One turning vector, and how many ticks it has turned
The counts run from 0 to 116.
[169 120 162 146 143 138 114 127 127  86 187 105 174 130 123  84 119 135
 157 136 113  72 104  94 109  73 143 153 129 109 154 140 112 107 167 123
 165 119 138 130 200 150 107 172 124  99 111 130 105 130 135 124 104]	101
[150 136 154 158 150 127 114 100 116 121 195 100 142 135 141  94 109 105
 149 111 142  97  45  86  93  92 127 175 154 125 133 148 129 110 109  90
 153 141 172 142 156 142 132 134 109 103  79 131 105 126 126 112 130]	79
[154 114 126  93 140 129 102 111 112 117 197  66 135 146 131 101 124 111
 150 143 147  96  54  97 102  96 148 144 160 155 141 145 141 121 120  96
 116 118 148 138 179 135 139 155 157  91 105 158 147 110 153 134 138]	76
[158  94 145 148 156 100 131  99  97 106 186  79 162 126 116 105 128  97
 137 169 156  73  74 137 109 105 133 126 163 122 153 150 154 149 115 119
 168 119 138 176 155 157 135 136 148 121  97 147 141 134 164 121 136]	53
[153  97 131 133 158 106 143 109 104 119 200 110 134 142 113 107 131 128
 138 147 157  97  52  99 111  99 139 129 180  99 153 156 133 126 140 118
 169 128 167 132 171 129 143 145 155 101  89 141 128 146 176  94 140]	13
[157 107 155 162 158 137 104  89 137  81 185 118 180 125 116  94 141 100
 126 142 134  72 111 115  93  92 132 156 138 122 127 154 133 146 136 138
 159 130 123 153 198 143 115 136 115 105  99 146  94 103 142 116 104]	92
[161 117 153 124 135 127 122  85 101 120 168  68 146 155 133  77 117  99
 144 109 160  80  78 113 126  85 140 157 144 145 142 141 142 142 106  94
 157 120 143 129 178 161 101 133 133  96  96 132 116 109 143 131 138]	43
[186  91 167 134 133 104 136 132  93 128 202  88 155 101 118  80 111  93
 161 144 127  79  77 122 116  97 128 115 130 127 150 133 159 112 136 123
 153 150 125 173 171 124 132 143 126 114  98 144 134 142 143 135 124]	62
[149  78 140 137 135 155 113  89  94 111 175 112 152 119  95 103 163  82
 133 150 147  97  87 110 106 107 139 124 148 119 142 148 148 150 126 139
 151 165 124 154 201 132 154 100 141  77  90 148 129 117 166 115 120]	90
[160  91 158 108 125 136 138  98 115 105 189  79 151 123 109 101 138  81
 130 122 162  77  64 129  93 110 133 136 174 144 141 147 167 144 131 112
 155 139 152 151 163 145 132 125 136 104 102 150 135 111 170 124 124]	85
[179 128 158 110 133 130 103 114 107 116 196 110 167 131 132  93 123 132
 137 145 134  93  97  78 114 111 125 113 148 128 162 131 122 119 163 131
 127 129 134 130 221 113 151 163 144  90 114 157 114 127 155 139 117]	68
[166  93 129 158 168 105 124  95  97 100 184 104 129 130 103  86 140 111
 154 138 143  86  59 120 123  70 143 144 151 126 132 138 130 136  94 106
 150 154 143 143 155 117 119 120 102 103  69 129 136 130 147 132 123]	16
[163 109 146 121 121 175 128 107 108 120 170 117 134 139  98  90 128 121
 152 137 130  99  98  82 122  87 143 130 127 129 161 148 127 137 147 127
 156 142 142 137 222 133 110 154 146  60 100 136 122 145 144 130 104]	0
[186  98 162 126 128 126 130 124 104 132 183 119 139 103 112  80 114 116
 154 157 136  91  72 103 110 103 117  99 138 114 157 150 152 125 145 125
 158 154 130 174 183 103 138 151 135  98 106 161 130 163 143 138 117]	63
[185 101 163 150 143  95 127 125 119  94 202  96 179  96 131  66 109 105
 155 127 129  66  92 124 113  87 129 125 128 124 139 138 147 120 142 121
 152 134 133 167 168 137 120 143 108 133  88 144 107 130 135 136 115]	61
[165 120 144 135 140 141 127 114 101 147 176 100 141 139 108  81 110 109
 163 103 151 102  75  81 108  79 132 137 138 140 132 141 155 123  87  74
 127 150 142 161 178 136 114 155 138  94  74 137 121 153 129 125 128]	39
[171 133 142 137 152 132  88  79 137 114 178  92 146 129 131  84 104 121
 138 140 135 111  68  83  99  96 125 154 147 164 136 140 113 136 100  89
 140 123 134 141 186 112  99 154 108  81 108 145 109 129 114 139 114]	74
[147 105 145 172 155 117 113  86 109 118 174 123 158 101 122  99 122 115
 126 168 136  94  64 116 108 102 117 131 154  89 162 155 127 133 141 135
 187 132 156 157 175 129 139 126 125  97  94 134 107 165 146 122 124]	55
[180 128 157 124 151  98 119 134 107 137 195  90 151 124 113  83  92 107
 163 132 136 109  66  84  98 101 111 127 138 126 124 141 143 103 106  93
 133 146 135 170 183 120 134 148 133  95  85 161 107 129 143 111 124]	71
[165 133 160 118 144 105 132 114 135  90 179  91 156 148 138  87 124 134
 126 129 153 101  65  91 117  92 120 156 149 102 153 141 100 114 146 109
 172 115 147 130 202 124 114 172 123  96 108 141  93 120 143 121 123]	110
[157 123 155 145 141 123  84 110 108  98 170  88 157 156 120  76 119 116
 163 127 133  81  92  76 128  87 152 144 120 149 133 139 120 127 108 105
 120 140 124 159 199 151 116 160 130  88  89 142 136 128 119 149 123]	34
[166  93 128 102 151 132 146 108 104 136 175  82 118 156  96  98 129 117
 147 143 153 121  83 105 132  92 143 128 151 130 149 137 126 146 104 102
 164 127 130 149 191 109 113 139 139  76  83 151 133 139 153 110 125]	8
[170  88 140 147 152 121  97 100 104  96 196 124 162 114 118  94 119 128
 150 156 125  67  91 117 111  93 148 121 142 134 160 152 144 142 159 154
 150 135 130 122 193 110 145 149 127 105 106 145 125 140 175 144 109]	59
[154 118 134 111 129 129 130 100  91 133 181  65 146 153 120  96 116 101
 136 120 169  92  76 121 117 101 147 138 150 146 146 146 157 134 117  96
 146 125 142 140 181 162 127 138 149 105  93 141 123 118 162 127 155]	44
[155 108 138 140 144 134 125 100  97 133 195 100 127 140 119  91 129 100
 159 117 142  98  44  92  90  98 144 163 165 143 131 152 142 113 108  88
 143 164 166 145 157 133 147 118 123  89  68 142 128 131 133 112 138]	80
[160 128 131 131 156 120 112  85 133 101 179  84 146 150 118  92 131 132
 129 147 152  99  80 100 118  84 143 162 151 114 163 133 105 149 123 121
 187 108 141 122 198 125  86 159 131  85  93 133 101 115 150 116 128]	10
[184 118 167 132 134 139 119  97 113 132 175 125 147  90 119  74 120 126
 138 152 125  97  76  96 122 101 107 120 131 108 170 154 127 131 160 137
 169 144 136 149 195  95 127 142 119  79 112 142 121 166 135 137 105]	64
[150 113 133 152 167 112 136  95 117 121 194 139 134 135 119 107 131 145
 126 141 143  98  60 100 110  88 122 146 170  99 155 152 105 127 136 127
 188 131 173 133 171 122 127 142 133 110  81 121 104 158 157  93 126]	14
[151 106 173 149 131 125 129  97 108 115 173 140 145 107 110  87 145 121
 130 144 139  98  56  91 124 107 102 123 156 102 151 150 117 135 161 148
 154 153 150 145 199 110 142 127 109  90 109 129 120 145 136 141 108]	23
[172 128 160 142 153  99 118 129 121 115 188  94 175 125 130  80 104 119
 159 121 140  97  85  77  99 100 113 138 139 118 131 132 124  88 124  94
 135 134 138 172 191 115 131 150 111 118  85 150  84 127 134 121 122]	70
[151 104 145 160 166 121 105  60 120 110 171 106 171 118 127  91 124 113
 115 143 156  84  94 133 106  85 137 145 162 133 148 148 131 161 113 124
 183 111 136 129 185 134 108 142 119  98  94 133 106 116 157 126 119]	51
[152 115 189 160 143  97 121 125 135  97 172 115 179 109 113  80 122 100
 142 130 149  80  76  85 109  96  99 124 125 127 128 137 138 131 109 105
 144 137 117 187 187 139 120 159 125 114 101 141 110 124 127 139 117]	29
[165 109 164 168 142 117 119 102 115  83 191 118 176  94 121  80 114 118
 142 138 119  70 103 117 112  82 129 126 137 126 158 146 138 138 157 135
 165 130 136 136 188 118 116 145 116 119 104 140 104 134 144 138 110]	60
[175 128 153  97 130 117 131  99 129 115 194  84 143 146 125  93 130 137
 130 143 146  95  74  95 126 102 138 130 159 118 162 133 121 124 150 123
 168 103 152 117 210 109 116 166 143  86 115 147 122 117 156 126 119]	109
[158 115 163 134 141 123 115 122 107 137 159 124 152 122 108 101 129 111
 148 149 143  97  63  73 116 115 121  97 135 126 149 141 132 131 120 114
 131 143 130 181 203 128 139 155 148  78 115 161 145 162 137 139 117]	31
